rotation steps, each row followed by its count of steps
The counts run from 0 to 301.
[138 129  99 180 170 134 113  89 177 197  97 110 157 137 132 159 112 119
  74 102 132 137 123 138 123 143 140 128  93 135 113  91 191 170 155 152
 136 138 130 147 158 106 133  92 134 181 163 108 124 133 147 101 135 122
 143  93 157 148 104 149 117 128 129  86 133 151 162 110 156 133  88 119
 140 145 105 168 109 137 104 145  97 133 141 142 165  95 178]
132
[143 156  87 141 149 109  99  80 193 171 102 127 182 135 128 164 118 122
  95  99 162 143 144  99 138 153 108 125  62 123 137 112 187 191 166 150
 131 141 119 118 140 113 153 126 149 129 119 139 173 120 172 111  85 101
 135 152 154 128 148 115 107 161 113 135 143 163 139 125 118 129 105  87
 159 133 139 178 114 144 127 143 115 137 160 129 144 126 166]
141
[147 158 144 159 140 118 104  79 179 208 111 118 160 118 132 181 151 117
  92 121 132 132 136 133 132 181 150 115  90  94 124  86 125 185 142 168
 151 158 138 120 160  77 159  78 142 145 117 171 142 141 143 103 136 113
 109 134 157 122 139 125 119 118 113 143 124 191 127 131  92 136 130  83
 123 150 137 169 127 121 138 149 143 149 160 147 140 128 157]
43
[139 150 109 149 115 143 109  94 198 210 103 139 144  90 110 186 146 111
  83 103 113 141 156 139 131 185 151 120  67  96 139  87 169 139 159 159
 135 140 148 118 156 128 166 109 147 163 137 140 131 161 145 113 127 114
 124 128 183 133 120 142 129 135 128 137 102 148 139 138 122 162 102 116
 132 170 107 167 141 143 128 141 136 139 142 128 147  92 177]
204
[124 150 115 153 142 128 109  89 154 219 105 147 141 109  95 169 164 112
  67 111 117 126 131 147 133 198 172 106 108 108 148  69 165 140 165 183
 155 124 127 132 130 104 164 102 142 169 147 146 143 146 130 141 126 111
 117 156 173 116 137 140 133 132 116 144 119 160 131 138 109 157 127  94
  97 148 123 162 147 143 128 136 147 143 145 161 132 124 157]
47
[132 148 130 161 135 116 118  78 164 207 113 132 146 113  98 159 166 119
  59 146  92 118 123 142 127 191 177 108 122 126 131  71 161 143 152 171
 160 118 129 129 126 101 162  82 147 167 156 151 126 165 110 119 139 136
 127 143 170 111 136 156 110 137 108 138 129 140 114 153 109 140 122 100
 107 151 127 162 136 147 125 155 158 141 144 173 132 117 148]
162
[138 142  92 147 139  85 127  68 191 175 115 115 196 158 137 146 130 138
  86 136 129 128 147 106 127 132 110 146  89 141 118 116 186 201 142 129
 122 133 123 123 140  86 121  95 136 149 135 133 130 123 130  93 121 131
 159 118 143 122 137 125 102 141 114  96 156 136 122 130 138 124 100 110
 168 135 127 181  86 148 114 184  92 128 157 151 147 120 178]
74
[106 147 103 148 112 110 134  81 148 199 114 137 212 157 154 149 130 110
 102 154 115 119 130 125 137 148 112 124  70 151 118 104 171 190 144 131
 155 126 123 143  90  87 103  93 137 135 157 149 127 129 111 103 132 113
 146 127 163 135 116 130 101 142 118  93 181 167 109 169 127  94 123 119
 150 112 112 133 112 139 101 169 142 162 153 144 158 130 165]
8
[120 145 100 137 137 132 113  91 163 216  97 157 160 115 111 164 156 109
  85 116 131 122 127 133 133 203 146  99  92 132 139  78 172 146 177 179
 161 126 110 127 123 105 173 117 146 140 143 147 158 126 127 151  92  92
 118 170 163 118 154 136 117 139  96 147 132 152 116 151 110 138 113  92
 102 129 128 147 147 149 133 131 174 147 137 151 142 144 148]
46
[140 140 147 168 124 137 123  88 152 211 110 131 175 122 142 147 149 114
  83 144  98 109 110 160 117 159 152 121  99 170 108  92 163 175 153 155
 180 116 105 142 108  92 138  63 130 161 173 152 117 173 102 121 148 111
 134 105 168 121 109 169 104 125 116 115 144 144 117 155 109 113 121 101
 112 135 120 143 138 147 122 143 152 133 155 173 160 121 154]
223
[152 146 136 161 125 111 130  77 165 198 108 128 162 124 120 141 165 125
  63 159  96 123 134 148 119 165 173 126 119 140 117  83 167 163 136 152
 157 114 137 124 127  91 153  70 142 173 168 147 115 163 103 114 148 134
 142 125 167 113 129 178 108 123 104 118 116 121 114 153 113 137 112 110
 111 152 130 169 117 150 132 170 134 125 154 179 134 114 147]
277
[130 131  77 159 158 117 110  87 180 188 103 134 194 146 138 158 112 135
  95  93 162 121 131 117 132 148 106 126  77 147 130 101 197 180 178 141
 139 140  98 136 131 107 134 125 142 152 142 129 159  95 150 131  85  85
 146 137 149 134 144 118 116 162 114 111 175 155 134 129 128 127 101 105
 143 106 118 157 137 143 108 135 114 130 135 123 168 129 162]
244
[133 148 149 148 113 145 118  97 164 219 108 120 176 117 141 153 149  95
  91 147  97 111 128 160 119 181 146 118  89 137 128  88 143 158 155 163
 182 124 137 130 126  98 149  67 135 139 170 157 123 174 107 111 153 112
 117 112 174 126 111 161 114 120 126 111 125 155 111 158 104 114 118 104
 110 146 117 146 139 131 116 149 162 145 144 163 163 112 152]
217
[145 169 137 140 113 103 124  78 178 196 115 119 167 124 128 152 162 112
  78 167  90 114 141 135 126 166 150 134 105 132 123  99 142 186 143 157
 156 134 155 118 130  84 159  70 138 141 143 154 122 165 114  98 147 136
 133 143 164 106 143 152  99 127 105 123 131 147 108 146  97 124 122  97
 134 155 135 167 103 141 137 181 148 151 163 168 137 114 153]
272
[117 117 103 169 156 122 114  90 155 203 102 129 185 144 146 139 125 122
  82 109 139 133 121 138 130 169 132 111  99 179 118  82 199 157 159 158
 161 109  87 150 106 104 124 105 140 168 172 109 142 115 105 145 109 100
 145 114 141 132 117 159 115 143 103  78 161 136 123 149 158 122 104 115
 123 108 119 138 141 153 108 144 123 125 131 160 157 136 155]
233
[117 152 137 141 124 100 137  67 157 202 117 125 191 142 143 147 157 119
  89 162 112 116 133 138 128 173 135 117 105 124 117  90 137 193 143 155
 166 143 138 118 127  63 141  62 140 144 147 160 120 131 103 102 148 122
 129 141 156 123 147 135 102 121 115 117 150 162 103 156  97 105 128  92
 120 130 126 136 108 128 130 183 161 162 149 164 135 137 147]
164
[133 143 102 126 111 139 127  85 200 207 109 129 200 131 154 179 126 104
 113 112 148 128 159 114 133 164  92 126  47 101 136 107 155 173 156 147
 140 153 147 105 145 110 148 115 140 123 109 152 146 116 143 106 107  93
 127 139 170 144 141 112 120 132 124 121 133 168 128 146 110 113 101  95
 157 133 117 146 125 127 120 148 146 154 144 114 161 124 161]
201
[161 136  94 166 140 114 127  76 180 181 123 115 206 138 146 152 136 146
  91 131 129 110 127 113 102 114 125 148 100 139 119 113 180 203 154 124
 137 120  96 131 124  85 123  88 132 157 146 154 132 140 113 112 118 114
 176  99 159 119 128 135 101 145 131 110 167 135 110 125 120 117  93 128
 159 137 125 162 109 146 110 164 107 109 160 150 160 125 160]
182
[150 153 137 173 142 104 118  80 154 191 109 107 188 138 153 146 143 129
  99 145 112 130 105 131 132 142 137 126  99 155 109 101 168 212 142 138
 147 111  99 145 117  73 116  66 127 157 161 149 126 162 119 100 129 110
 142 103 154 120 117 151 103 137 121 108 159 166 118 143 121 116 119 108
 148 133 138 178 110 156 119 157 103 125 177 182 140 127 163]
230
[144 131  86 132 119 133 115  77 211 193 106 127 205 136 152 163 125 118
 108 101 166 119 158 109 122 151  93 137  57 119 138 117 169 160 163 148
 148 154 133  94 150 108 156 127 153 128 116 136 152  98 144 127  76  85
 139 138 146 146 149 127 116 144 120 113 127 139 112 137 122 132  86  89
 144 131 124 152 130 140 122 148 136 132 130 120 160 124 161]
87
[129 152 125 163 118 120 123  90 147 220 104 143 169 101 118 176 170 125
  93 152  90 111 128 140 136 159 160 131  96 115 128  77 156 155 148 146
 151 118 108 138 106  95 133  81 116 161 157 174 125 175 105 108 157 116
 148 117 187 121 112 131 120 135 138 129 136 162 121 159 113 137 126 123
 135 144 106 158 130 148 123 150 144 139 165 167 146 111 165]
0
[134 172 112 137 122 108 115  81 189 179 112 140 174 121 115 155 138 109
  91 137 123 118 150 122 136 165 118 135  77 107 141 104 150 182 159 156
 141 146 149 113 136 101 163 101 149 128 121 157 159 146 148 108 112 114
 128 171 169 118 165 115 105 151 101 154 147 164 120 139  93 126 121  89
 144 142 128 168 118 126 136 163 146 154 158 131 140 118 160]
261
[131 140 120 158 131 123 133  86 165 197 114 107 196 148 163 144 116 113
  94 145 109 114 126 137 124 129 120 137  76 154 110 107 175 191 139 123
 157 136 123 143 122  82 106  70 126 143 157 141 123 147 120  96 160 122
 155  96 162 135 101 148 104 129 131  87 167 153 128 146 136  90 108 117
 152 129 105 146 108 140  97 174 121 153 152 147 159 107 169]
13
[156 140 114 141 108 137 122  89 210 201 121 121 204 128 162 176 132 117
 123 124 153 116 161 118 117 158 100 135  49 104 128 119 140 177 158 149
 153 146 139 101 154  96 160 108 142 121 107 162 150 130 135 116 110  90
 126 129 168 136 143 121 114 128 126 130 126 158 108 130  98 115  90  95
 133 148 126 144 124 125 130 161 155 137 142 126 170 133 161]
92
[145 158 153 150 118 110 118  82 151 199 113 115 194 128 151 147 149 111
 100 154 103 119 116 130 125 158 134 128  95 160 113 101 156 197 148 145
 163 107 100 137 100  90 131  59 128 135 160 161 123 175 111 113 126 112
 136 109 160 112 116 157 110 137 109 125 150 154 105 155 114 107 136 100
 132 139 136 168 127 148 128 152 129 137 171 178 146 127 157]
224
[131 122  62 153 151 106 131  69 181 195 108 130 184 152 141 153 137 130
  89 112 144 138 145 104 132 152 127 136  94 136 122  92 202 163 142 131
 122 119 117 127 133  94 122 113 151 156 138 124 135  88 130 122 103 107
 164 126 138 134 134 136 122 138 112  75 157 135 124 154 162 143  88 119
 156 112 125 160 104 160 106 163 104 118 141 142 132 144 171]
184
[128 135 132 148 113 156 127 100 171 236 109 134 171  99 140 182 150 107
  89 137 110 120 136 154 127 192 157 105  87 101 122  75 136 135 156 173
 166 135 142 123 136 107 158  85 136 157 148 162 118 148 110 117 147 104
 122 130 171 135 119 150 129 111 137 116 107 163 122 154 101 126 106 112
 108 164 108 135 145 129 121 139 173 144 139 155 163 118 153]
102
[108 119  92 169 154 121 143  78 154 212 105 134 162 153 124 139 132 121
  49 135 105 119 134 138 129 166 163 118 119 158 130  74 199 140 149 154
 152 118 132 149 126  91 122  91 140 185 181 112 107 121  96 119 140 130
 153 121 149 133 122 155 108 136 122  71 159 117 117 158 146 132 105 120
 124 128  95 130 115 139  95 167 143 146 125 143 155 122 150]
65
[ 94 143 113 115 117 118 128  74 148 218  94 145 171 121 141 174 160  97
 105 134 113 140 146 122 157 213 140 104  84 117 132  80 172 130 134 158
 150 117 145 129 114 109 149 103 148 145 148 135 132 114 114 119 119 103
 112 159 151 138 129 136 132 130 105  99 138 175 102 183 128 140 123  98
 131 121 128 145 138 150 133 144 155 156 148 171 133 146 154]
106
[123 141 120 156 133 101 122  76 152 195 109 112 199 161 171 149 127 120
 105 148 119 124 123 119 120 142 120 131  84 155 113 100 173 197 140 130
 143 128 114 148 107  70  99  72 131 160 154 137 113 125 117  95 144 110
 145 101 144 128 110 144 110 130 119  89 167 168 125 152 138  93 120 106
 150 115 124 152 102 146 110 170 110 150 158 171 152 132 164]
122
[118 133  93 146 151 145 115  93 190 212  97 139 142 125 104 168 122 107
  62 109 121 119 146 148 130 184 146 109  80 107 145  77 169 140 167 177
 148 161 168 132 163 113 164 111 153 162 142 131 140 122 145 117 128 124
 126 150 159 143 138 128 122 129 122 119 122 153 148 125 121 138 106  96
 112 147 104 141 134 126 113 152 161 159 126 115 154  95 160]
258
[117 153 127 139 133 112 121  85 157 207 115 131 190 137 145 157 153 112
 112 152 128 107 127 121 125 181 134 114  92 131 134  98 133 191 156 165
 163 153 128 127 116  68 141  81 141 128 134 167 139 116 118 119 130 104
 121 155 164 131 158 124 107 128 119 134 148 181 102 155  83 107 135  90
 111 114 125 135 128 127 129 161 174 161 139 149 147 149 142]
50
[114 136 108 131 117 118 127  78 158 207 104 150 182 140 119 135 145 109
  63 141 116 120 137 140 134 187 142 109 100 161 121  90 187 135 159 167
 173 101 142 128 103 102 154 100 154 148 171 122 136 134  97 151 106 109
 134 155 149 118 149 167 113 135  85 102 136 115  89 177 121 114 113  92
 108 124 126 137 138 150 130 160 166 137 123 157 153 145 128]
275
[128 164 143 143 127 108 124  74 171 201 107 121 178 132 134 151 154 102
  91 155 112 123 140 126 142 180 137 116  94 111 127 100 133 183 140 162
 157 153 157 120 135  80 156  66 141 136 128 165 138 135 125  98 140 121
 119 159 152 119 155 126 102 113 103 129 132 176 116 149  97 119 122  83
 124 143 139 160 115 134 141 170 156 162 156 156 141 130 153]
158
[133 131  76 146 124 166 117  94 205 209  98 145 174 126 127 175 123 121
  87  85 148 130 158 130 135 167 126 122  59 116 145  91 191 128 182 162
 141 136 129 117 146 136 160 136 142 146 133 129 154 118 138 136  97  99
 149 141 169 139 129 126 124 147 129 108 130 131 132 144 127 145  79 120
 135 141 101 145 140 143 109 138 137 120 130 110 172 109 166]
197
[149 128 117 164 139 135 122  92 178 181 115 107 200 149 164 145 111 114
  93 132 143 115 131 142 111 121 107 133  72 166 111 113 173 197 170 137
 153 144 123 137 136  99 124  79 139 140 160 136 129 153 123  93 131 116
 151  90 159 129 106 156  93 138 120  95 161 147 136 121 131  94 102 109
 148 141 113 151 112 135  99 160 108 135 152 137 171  96 172]
19
[110 153  99 138 131 109 124  75 146 201 106 159 186 134 129 156 161 118
  97 131 127 110 121 128 142 193 131 112  89 134 135  90 161 166 159 156
 163 135 111 130  97  83 149  99 145 128 146 156 156 120 114 137 109  89
 128 176 164 121 162 119 112 145 109 130 157 164  96 165  99 125 123  82
 118 113 133 143 135 149 131 156 171 151 140 158 137 154 144]
51
